(in the rows, 128 means zero)
Where one turn sends some rows of the set: a few examples, then the rows asked
pasi: [123 148  73 158 127 114 138 121 127 155 120  69 121 150 112 136 129 116
 133 122 128 139 116 141 119 121 109 119 129 117]
Tagel: [105 129  98 170 145 158 111 136 104 129 126 143 141 136 146 123 135 169
 109 149 119 124 100 121 134 149  92 133 128 135]
Poda: [129 124 137 118 121 140 157 122 101 127  99 140  99 133 132 134 160 155
 143 132 146 133 135 135 142 140 107 137 140 116]
Ronef: [ 82 134 100 137 145 135 108 128 117 148 153 145 145 141 145 115 132 136
 107 122 116 130 129 124 109 143 113 141 122 120]
fom: [126 115 127 119 127 137 156 108  97 124 105 125 102 132 141 121 156 145
 143 117 154 139 140 149 134 122 121 141 140 114]
nar: [131  90 112 153 139 118  82 132 110 127 122  99 121 120 125 100 123 127
 122 139 132 152  94 133 129 105 133  92 135 128]
dig: [144 137  95 162 134 125 118 141 124 134 119  80 128 138 109 138 127 154
 128 104 122 140  88 129 121 141  94  94 114 154]
Dalo: [133 166 102 162 136 122 121 141 136 171 142 114 114 143  94 138 130 130
 138 115 146 124 103 130 115 148 116 121 134 151]
fikid: [130 103 132 111 122 135 137 114  93 114  89 128 110 120 141 126 150 161
 135 103 145 133 123 130 134 140 104 118 125 126]
ruka: [129 111  95 157 124 173 142 164 115 123  94 108 127 129  96 128 125 158
 118 118 133 150 144 143 121  85 116 107 137 118]
sak: [ 93 127  99 140 132 143 121 142 116 137 131 127 145 144 147 133 140 154
 108 148  93 136 122 114 128 150  86 129 118 109]
vorek: [129  99 103 156 137 116 102 139 108 128 116  93 114 129 119 105 129 122
 127 170 129 156 103 138 136 101 129 103 146 112]
fenof: [108 118 108 164 138 159 127 132 139 136 140 111 147 155 170 127 144 147
 114 131 107 140 118 139 135 127 105 135 115 106]
sames: [148 146 109 175 131 135 115 137 146 160 128  97 122 141 116 142 126 138
 137  96 143 125  87 134 123 139 110 108 121 153]
rep: [133 109 143 146 121 122  83 155 139 164 125 130 113 124 119 124 132 119
 133 147 132 135  98 111 137 130 130  97 134 123]
Sameg: [123 116 107 148 122 167 111 162 113 142  95 140 131 110  86 126 117 156
 116  95 148 128 136 124 106 105 121 103 133 141]
nur: [122 164  80 159 125 114 137 137 125 166 116  98 113 145  95 147 131 125
 138 143 133 125 111 124 122 143  99 125 142 128]
Zapu: [123 111 122 107 135 128 144 110  84 108 109 129 108 127 130 111 152 158
 135 110 148 144 135 142 125 133 116 128 135 130]
risub: [128 141  81 148 142 109 128 131 118 132 137  67 129 145 103 126 126 138
 122 105 122 152 107 142 108 126 107 104 122 141]
falo: [104 127 108 161 164 154 119 139 117 124 163 134 143 147 148 110 139 162
 110 129 116 146 116 144 122 134 116 139 124 134]
mutu: [125 117 114 150 133 114 112 151 121 145 130 110 109 136 106 115 138 113
 133 181 124 156 116 133 139 109 131 113 152 105]
pimat: [119 125 102 135 123 160 145 174 122 137 109 119 125 132  81 132 133 147
 120 124 126 154 161 136 115  97 119 112 138 111]
rakik: [128 120 134 145 126 119  99 156 141 163 136 127 107 135 113 122 138 109
 135 166 130 144 114 123 137 122 137 111 145 109]
kigem: [130 124 150 107 131 135 145 128 109 130 121 148 102 130 129 127 158 156
 141 112 150 137 135 134 130 147 117 131 135 128]
rumin: [133  97 129 146 132 119  70 149 122 141 123 121 121 114 117 110 122 130
 124 133 132 141  89 116 128 122 127  87 128 137]
Nub: [133 109 148 111 122 140 136 115 115 131 109 135 107 128 147 125 154 151
 139  91 151 131 127 138 130 137 118 124 121 125]
gase: [127 108  99 157 131 174 123 155 115 128 101 120 131 119  97 118 120 156
 117  94 150 142 137 147 112  89 125 106 135 137]
tife: [ 95 123  97 172 136 156 105 113 124 153 126 135 143 140 168 122 131 136
 113 125 131 114 111 127 129 132 109 145 124 118]
sasuv: [117 121 112 142 105 168 120 165 131 161  86 140 128 116  94 138 122 141
 120 100 146 121 145 118 114 111 115 109 133 122]
misun: [113 125 111 134 112 161 133 168 137 160 107 130 126 130  90 136 129 130
 123 106 138 139 164 130 110 100 126 116 136 107]

pimat turns into misun
nur turns into Dalo
And these:
Tagel turns into falo
mutu turns into rakik
fikid turns into Zapu

